A single turn carries every row of the set below to another of its rows. Some are shown first; where does it send the rows asked next?
j_869: [  2 -18  19  -1  -6   1   4  -6 -20 -11  -6   5 -23 -10  16 -22]
j_838: [-16  -8   3  -5  -8  12   3  -6  -7  -1  -5  25   1  17  13 -12]
j_425: [ 16   0   3  -5 -11  20   4  -6 -16   8  -5 -11  -3  -7  13  -5]
j_530: [ -7 -33  16 -14 -16   8  -1   0  -4   4  -4  16  -1  -8   9   2]
j_599: [  9 -19  15  11   1   1   8 -15  -7  -5 -10  -1  -9  -6  -3 -24]
j_199: [ -5 -33   0 -15 -16   2   1  -3   5   4  18  -5  10  13   3 -13]
j_405: [ -5 -20   0   4  -7  -5  13  -8   5   1   7   7   3   6  28  13]
j_194: [-20 -28   2  -9 -11  -4   3  -5  -5 -23   3   4   7   1  12  -3]
j_589: [ -4 -26  11  -9  -8  -2  14 -13  12  10   9   2  10  13  13  -3]
j_802: [-15 -26  11  -2 -14  -1  -3 -18   2   1   4  -6 -12  -3  -4  -4]
j_610: [ 15 -31  -1 -12  -1  -7   6  -6 -15   4  -4 -18  -4 -15  11  -9]
j_737: [ 16   0   2   1  -7   6   6  -6 -20 -24   7   9  -4  19  13  -9]
j_415: [ -3 -12   4  13   0 -12 -20   3 -13   5  -1  -6  -3   2   6 -12]
j_245: [  3 -14  -1  16   6  -8   2  -9 -19   2   6 -10 -16   4  -4  -1]
j_513: [ 15 -12 -12  -3 -10   3   2   1 -23  12  -8  21 -11  13  13  -8]
j_953: [ -5 -10  13 -10  -8  -5  -8 -19  -8  -2   1 -21 -15   0  21  -7]
j_590: [ 15 -20  -9  -7   0 -13   4 -13 -15 -16   8   7  -2  27  13 -14]
j_232: [ -7  -8   2  -4 -20   6  -5   1  -3 -16   2  17  11   3  17   3]
j_237: [  6 -16 -11 -15 -25  -4   5   0 -14   7  17  13  -7  17  12   5]
j_431: [  8 -25   0  -4  -5   4   3   6 -13 -13   7  21   8  12  -8   2]
j_981: [ 10 -16   0 -13  -9  13  23  -8 -10  -9  16  13   1  13  27 -11]
j_943: [  0 -15  -4  12  -9 -10  -5   8 -20  -8  -4  -5 -11 -12  13   3]
j_558: [ 14 -10  -5   8  -4   7  -4 -10 -24  -1  12   1 -24  10   1 -17]
j_554: [  1  -5  14   1   6   4   5  -3 -22   9   2  -5  -8  -5   6 -29]
j_900: [  7 -21  -3 -10   7 -20   0 -15 -27  -8   3  -4 -16  16  13 -10]
j_744: [  3 -21   7 -15 -15  11  14 -26   4   7   9   1 -14   2   4  -3]
j_929: [ -4 -21   4   1   3 -11   9  -3   3   9  -5 -11   9   4  18   7]
j_846: [  2 -29   6 -23 -25   5   3   0 -10  -5  17   6  -5   1   4 -24]
j_722: [  5 -13  -3 -10 -14  -6   6  -5 -16  17 -14   2 -10  10  32 -10]
j_710: [ 16  -6  -5 -10  -3 -11  -2  -9 -16  -2 -11  -8  -7  24  17 -16]
j_935: [ -7 -29  11  -6   7  -6   3   2  -4   1   6  -5  13 -13  13 -13]
j_353: [ 31 -11   1  -6  -6  11   0  -6 -13   2 -11 -10  -7  15  11  -8]
j_940: [  2 -29  -4  -3   3   4  11 -12 -21 -11  18  22  -3  -2   3   1]
j_482: [ 20  -1   0  -6 -20  17   0  -5  -6  14  -3   8   0  10  14  -6]
j_434: [ 24 -20   5  -7 -16   3   5  -5 -18 -23   9 -14  -6  12  11  -5]
j_215: [ -2 -21  -7 -18   3 -10   0   3  -8   2  22  -6  13   3  20  -7]
j_429: [ 15   5   0   7   6  -8  11  -4 -22   6   3   6  -4   0  14 -13]
j_738: [ -2 -30  14 -18 -15   7  -2  -8  -5  -2   6 -12  -9   7  -3 -24]
j_275: [  2 -37   1 -12 -12   1   3  -6  -9 -11  -4  30  -4   4   9  -9]
j_780: [-15   1   2  -8 -13   8   0  -7 -18   4  15  20   0  -4  12  -4]

j_940 -> j_943
j_429 -> j_530
j_838 -> j_599
Now find these:
j_245 -> j_232
j_405 -> j_425
j_802 -> j_737
j_199 -> j_710
j_610 -> j_237
j_434 -> j_215
j_590 -> j_929

A single turn carries every row of the set below to another of its rows. Some are shown first; where does it send the rows asked next?
j_124: [-14 -12 -17   2 -19  -1  24 -15   6  -3 -17  28 -34  15  10  -4   8   8
  11 -13 -29   4  32   5  -1  12   2   4  14  24]
j_486: [-12 -15 -42  -1 -20   2  24  -9  -7   5 -16   7 -19  28  10  -9  -1  -4
  11 -24 -26   9  26  -1  12  10   4   2  15  25]
j_580: [-11  -8 -17 -13  12   4  18  -1  -2   0 -38  23 -34  -7  13   0  13   8
   6  -1 -13  -1  -4   8  11   2   5   6   1   0]
j_632: [-20   6 -19 -25  13  15  14   7  -5   6 -12  -1 -22  12   1   5  -5  24
   9  -7 -17 -13  -1   7   0  -2   5  -3   6  29]
j_694: [ -5  -1  -6 -22   8  18  11  10   3   1 -19  10 -29   7 -23  -3  -5   5
  25  -3 -15  -6   2   7   7  -7   3   1  21   7]
j_844: [ -7  -6  -5   6  -2  12  28 -12  -7  16 -22  12 -30   0  -2 -14   9  12
  18   0 -10  34  20 -10  12 -10  -8  11   3  13]
j_790: [-10  -2 -12   0 -12  -1  20  -9  -9  -6 -23  22 -30   8  14  -5   0  11
  15 -14 -25  10  35  10  13  22  13  -6   8  27]
j_301: [-20 -21 -32 -18   5   4  17  -9   2  12 -23  15 -15   3  15  17   3  -4
  16 -18 -35  19  13   2   4  13  20  -1  16  16]
j_481: [  8  -2 -21 -12  -2 -10   7   2   2  15 -29   4 -26  18   2   0 -11 -12
  12  -2 -32  15   3   2  23   8 -17 -10   5  15]
j_493: [-27 -13 -17 -15 -14  19  22   6   2  -1 -12   3 -15  21  -6  -7 -12   5
   6 -12   0   9  36  -5  17  -4  13   7  14  23]
j_942: [ -6   3 -33 -16 -23   9  31  -7 -22   5 -24  13 -23  19  11   4  -1   1
  19 -21 -20  15  23   2  22  12   2   0  14  28]
j_346: [-21  -7 -19 -15  16  -2  17  -4  -7  -4 -30  14 -30  -7  14   4  11   6
   3 -14 -15  -4   3   3   7  14  21   8 -12  12]
j_457: [  5   7   6 -19  14  16  18   2   8  19 -16   0 -24   6 -17   4   1   1
  12  -7 -12  -4  -5  -8  22  -3   4   6   9  18]
j_404: [-21 -11 -20  -9 -21  15  22  10   5   3 -15   7 -24  23  -7  -5  -9  12
   3   1   2  10  26   0  16 -12   4   9  14  20]
j_380: [  3   5  -4 -14  17  17  24  -5   2  23 -12  -8 -16   6  -7   4  -4  -1
   6  -7 -12   0   4 -17  32  -5  -1  12  -2  24]
j_356: [  3  -3  -8  -7  18  10  16  -8   3  25 -13 -10 -23   6 -17   1  -3  -2
   6  -5  -9   7  10 -15  30  -7  -4  15  -3  16]
j_982: [-10  -5 -29 -16  -8  -1  22  -2  -6  12 -28  20 -33   2   5  30   7   5
  17  -1 -28  23   3   9   7  10  16   2   6  20]
j_299: [ -4  -3 -12  -8  20  11  19 -10   5  27  -8 -13 -17  11  -4   2  -2   2
  -2  -8 -13  -1   7 -17  24  -6  -4  15  -6  24]
j_156: [ -6 -24 -33   1  -4  -4  12   4  10  12 -28  15 -25   8   7   8   4  -1
  13   4 -33  20   1  11   7   6  17  -1  17  13]
j_829: [-11   3 -10 -20  23  12  15  -6   4  26  -9 -10 -18  13   0   6   3  15
  -2 -14 -13  -7  -1  -9  12  -1   0   5   1  28]
j_657: [ -4  -9  -8 -10  25   1   2  -6   5  25 -10 -13 -27   9 -23  -3   1   3
   6 -14  -9   3  10  -5  15   0   4   8   1  13]
j_705: [ -8 -11 -26 -22   4  -9   8 -14   6  17 -18   4 -20  21   4   6  -7 -17
  10 -22 -37  12  14  -8   9  10 -18  -1   5  16]
j_593: [ -8  -6 -19  -1 -10   3  17 -13  -7   2 -27  27 -37   8  14  -3   7  18
  13  -7 -20  16  36  15   8  11  -8  -4  16  15]
j_393: [-22 -13 -24 -15  18   2   1  -2   0   6  -6  -5 -30  11 -24  -1  -4   8
  14 -17 -14  -3  17   5  -6  -1  10   6   3  15]
j_181: [-12   4   1  -2  -1  15  35  -6 -13   8 -21   6 -16  -1  14 -13   2  14
  17  -8 -16  24  18 -15  18   2  11   5  -4  31]
j_716: [  1  -8 -38   1 -28   0  23  -4 -11   7 -24  14 -34  24  -3  -3   3  -2
  16  -9 -18  19  20   6  19   3  -5   3  17  16]
j_4: [-26  -3 -20 -21 -15  17  23   6  -9   3 -15   4 -24  18  -7   4 -10  15
   7  -6   6  15  34   1  19  -7   6   8   8  24]
j_77: [ -4   9 -19 -24  -7 -11  17  -6  -3  14 -19   4 -26  18   5  18  -9  -9
  12 -14 -35   9   4  -5  15  15  -9  -3  -8  32]
j_488: [-18 -20 -18 -10  12  -2  16  -8   9  -4 -28  20 -32  -4   4  -2  14  -4
   6 -13 -19  -5   4  -1   2   5  14  15  -1   0]
j_607: [-19 -14  -9  11  -4   6  31 -14   3  12  -8   4 -20   8   6 -17   8   9
   9  -9 -21  20  20 -20   1  -5   6  16  -5  28]

j_657 -> j_457
j_346 -> j_488
j_301 -> j_156
Now find these:
j_380 -> j_299
j_493 -> j_404
j_716 -> j_942
j_124 -> j_593
j_393 -> j_694
j_705 -> j_481
j_607 -> j_844

A single turn carries every row of the set below to another of its rows. Some are shown first; where does it send the rows asked next?
j_971: [ 10  -1   8   9  25   2  -8  -2 -13  18   9 -22   1   2  11  -9   0  -6
 -16]
j_556: [  4  12  -4   6  12 -22  -4   1  -9  14   0  13  -4   7 -20   1   5   7
   1]
j_796: [-17 -10   5  -1   8 -12  -1  10 -12  24  11   5   2 -10  10  -1  14   9
 -10]
j_974: [ -8  -8 -10  -1  -9  16   8   4   2  16 -17  -3 -15   7   9  -8   3   3
  -7]
j_471: [ 10  10  -4  -1 -13  -3   4  -3 -10   4   2   4  -3   3 -17 -10  27  15
 -13]
j_330: [  6   0 -24  18   6  -2   5   4 -10  -2   2  -7   8   8  -1   1   9 -17
  14]
j_390: [  4  -6  12   5   9  14   7  -1 -13   2   0 -13  -5   3   3  17  21  22
  -5]
j_901: [-20 -10  -5   9   4 -15  -8   7 -13  13   2   8   7   3   4   0   2  -3
 -23]
j_756: [ -3   0 -12  -4   8  13   3   5  10   6 -21 -11 -10   2   9   1   0   1
 -10]
j_407: [  5 -12   0   9   0 -14  -1  -1 -12  21   8  12  -4   9 -22  -6  11  10
  11]
j_647: [-10 -19  -1   5  15  -9 -14   7   1  11   6  -1  17  -4   3   1  10   9
 -12]
j_751: [  4   1 -10  -1   3   3   5   2 -21  18  -6  16  -8  18  17  -2  -7   1
  -2]
j_522: [  7   0 -13  13  -1   7   6   3  -4  12   7  -1  10   5   3  -7  20   3
  26]
j_978: [ -2  20   6  14  -5  12   6   2  -1  13  18   1   1  -8 -11 -14  15  -1
   5]
j_627: [  4   9   9  14  12   3 -10  -5 -11  22   4 -11   4  16  10 -15  -4  -1
 -21]
j_479: [ -3  19  -5  19   2   3   4   3  -6  -2  13  -4   0  -6 -14  -6   4 -21
  -7]
j_675: [  0  24 -17  10   1  -3  11   4 -12  10   2   5   1   6   6  -3  13  -6
  14]
j_470: [ -2 -17  -9  -5   5  16  11   7   1  12 -12 -15 -17  -5  10  -1   5  -3
  -2]
j_11: [  8 -12  -7   9  17 -20  -2   2 -14   8   6   1  -5   0 -23   4   6  -5
   7]
j_999: [  0  -7   2  16   4  10   0  -3 -13  -9  -8 -11  -1  17  -3  18  10  10
 -17]
j_230: [ 15 -14  -7   2  -9  -2   6  -1 -15  -3   9  -9  -3  -4 -20  -7  28   4
  -7]
j_499: [ 13 -17  -4  -7  14   9   6   3 -15  19   2   5  -4   5  18   0   2   7
  12]
j_864: [  6   0  12  -1 -10  17   5   9  -9  13  19  -2 -14  -8   4 -13   1   5
 -21]
j_94: [  4  -4  -1  20   0  13   0   1   1   0  18 -10   9  -6 -17 -11  11 -12
   5]
j_549: [  6   7   2   6  -4  11  -4   8  -4  -2   8  -3  -6   3  -1  -8 -10  -4
 -34]
j_395: [ 15 -11   8   1   7  17  -4   9   2  -1  15 -15  -2 -10  -1  -7  -1   3
 -19]
j_718: [  4  -9  11  12   7   6  -3  -4 -21  28  13 -16  -3   8  11 -17   2  -4
 -13]
j_74: [ -7   4   7   9  -3   8  13   0 -26   4  -3  -5 -15  10   3  16  14  10
 -16]
j_683: [ 14   9 -12  -1   3 -11   4   0 -12 -10   0  -7  -3  -4 -19   1  22  -1
 -17]
j_742: [ 14 -10 -15   0  20   3  -5   3  -9   4  -9   4   4  15  13   4  -9  -3
   0]

j_999 -> j_901
j_470 -> j_971
j_522 -> j_94
Now find these:
j_230 -> j_11
j_499 -> j_395

